W = [692, 956, 789, 163, 589, 615, 619, 641, 962, 512, 444, 953]
W[0] => 692
W[2] => 789
W[1] => 956
W[11] => 953
W[3] => 163

a = [[0.1, -0.2, 1.3, 1.1, 1.1, -0.7, 1.7, 2.3, 1.8], [2.3, -1.4, 1.0, 0.4, -0.2, 2.0, 1.1, -0.2, 0.5]]
a[0, 0]: 0.1
a[0, 7]: 2.3
a[:, 8]: [1.8, 0.5]
a[1, 3]: 0.4
a[:, 3]: [1.1, 0.4]
a[0, 5]: -0.7
a[:, 2]: [1.3, 1.0]
a[1, 4]: -0.2
a[1, 1]: -1.4
a[0, 1]: -0.2
a[1, 8]: 0.5
a[1, 5]: 2.0
a[:, 6]: [1.7, 1.1]

M =
[[-210, -268, -342, -234, 246, -240, -199, -224, -231, -236, -249, -193, -220, -210, -247],
 [255, 219, 252, 319, -389, 292, 355, 448, 395, 405, 153, 349, 266, 353, 307],
 [225, 490, 260, 547, -298, 385, 542, 592, 547, 525, 200, 493, 481, 509, 483],
 [348, 289, 396, 204, 298, 283, 208, 186, 256, 264, 387, 233, 271, 261, 239],
 [554, -166, 646, -141, 42, -303, -96, -58, -48, -102, 524, -147, -209, -191, -143],
 [283, 603, 206, 636, -313, 561, 662, 637, 651, 697, 136, 674, 634, 667, 656],
 [-181, -613, -249, -492, 186, -614, -420, -430, -537, -467, -235, -512, -520, -542, -533],
 [98, -383, 69, -291, -97, -469, -237, -194, -265, -251, 67, -344, -414, -255, -294],
 [54, 312, 47, 221, 573, 330, 176, 115, 175, 183, 158, 240, 297, 240, 237],
 [-133, -185, -234, -131, 237, -39, -81, -147, -127, -135, -121, -170, -146, -152, -107]]
Indices start at 0.
row 0 col 0 -> -210
row 2 col 11 -> 493
row 2 col 5 -> 385
row 9 col 0 -> -133
row 3 col 14 -> 239
row 5 col 1 -> 603
row 7 col 9 -> -251
row 6 col 2 -> -249
row 1 col 11 -> 349
row 7 col 4 -> -97
row 7 col 10 -> 67
row 0 col 11 -> -193
row 4 col 11 -> -147
row 6 col 11 -> -512
row 8 col 8 -> 175
row 7 col 13 -> -255
row 7 col 12 -> -414
row 1 col 3 -> 319
row 3 col 11 -> 233
row 8 col 12 -> 297
row 4 col 3 -> -141
row 1 col 2 -> 252
row 9 col 14 -> -107
row 0 col 4 -> 246
row 7 col 7 -> -194
row 3 col 12 -> 271
row 5 col 3 -> 636
row 6 col 12 -> -520
row 7 col 0 -> 98
row 0 col 9 -> -236
row 6 col 10 -> -235
row 7 col 3 -> -291
row 4 col 0 -> 554
row 2 col 7 -> 592
row 1 col 0 -> 255
row 9 col 4 -> 237

m =
[[ -2  -1   9   9 -64  -3  -7  38  -2 -77  -2   5   5]
 [ -1  -1   3  -3   1  -1   0   0  -1   0   4   0   3]
 [ -1  -1   3  -4   5  -1   1  -2  -2   4   3   0   2]
 [  0   0   2  -1  -2   1   0   1   0  -1   3   1   1]
 [ 21  26 -56  62  -1  17   7  13  26  11 -75  -4 -49]]
Rows and columns are counted from 0.
row 0 col 0 -> -2
row 3 col 7 -> 1
row 2 col 7 -> -2
row 0 col 11 -> 5
row 4 col 7 -> 13
row 3 col 12 -> 1
row 4 col 3 -> 62
row 0 col 7 -> 38
row 0 col 5 -> -3
row 4 col 9 -> 11
row 4 col 11 -> -4
row 1 col 0 -> -1
row 3 col 1 -> 0
row 2 col 5 -> -1
row 4 col 10 -> -75
row 2 col 11 -> 0
row 1 col 5 -> -1
row 1 col 3 -> -3
row 0 col 6 -> -7
row 2 col 9 -> 4
row 0 col 9 -> -77
row 0 col 3 -> 9
row 1 col 4 -> 1
row 0 col 8 -> -2
row 1 col 8 -> -1

x =
[[ 15  20   5  15  21 -10  -4  -4  -4]
 [-36 -34  10 -25 -36  14 -14  30  23]
 [ -8 -34 -23  25 -41  58  57 -24  14]
 [ 13  -5 -26  17  -7  25  40 -31  -5]
 [ 12  19  -2 -34  22 -19 -23   4  -1]
 [-14 -34 -17  20 -43  54  48 -16  14]
 [ 14  24   5  -9  27 -17 -20   4   1]
 [ 15  38  20 -16  41 -52 -47  16 -16]]
x[0][0] => 15
x[1][4] => -36
x[0][7] => -4
x[7][1] => 38
x[2][0] => -8
x[1][7] => 30
x[7][0] => 15
x[1][0] => -36
x[6][5] => -17
x[2][6] => 57
x[1][6] => -14
x[4] => [12, 19, -2, -34, 22, -19, -23, 4, -1]
x[1][3] => -25
x[0][6] => -4
x[1] => [-36, -34, 10, -25, -36, 14, -14, 30, 23]
x[3] => [13, -5, -26, 17, -7, 25, 40, -31, -5]
x[2][1] => -34
x[4][2] => -2
x[2][2] => -23
x[0][4] => 21
x[:, 6] => [-4, -14, 57, 40, -23, 48, -20, -47]
x[3][0] => 13
x[:, 3] => [15, -25, 25, 17, -34, 20, -9, -16]
x[7][2] => 20
x[:, 4] => [21, -36, -41, -7, 22, -43, 27, 41]
x[0][2] => 5
x[2][7] => -24
x[7][5] => -52

B = [-73  61  16 -70   8 -29]
B[0] => -73
B[5] => -29

arr = [-16  51 -69 -62 -17  28  24 -19 -28  37]
arr[-10] => -16
arr[-8] => -69
arr[3] => -62
arr[-6] => -17

A =   5   -5  -21  -36    8  -24   29   34  -39
A[0] -> 5
A[3] -> -36
A[4] -> 8
A[8] -> -39
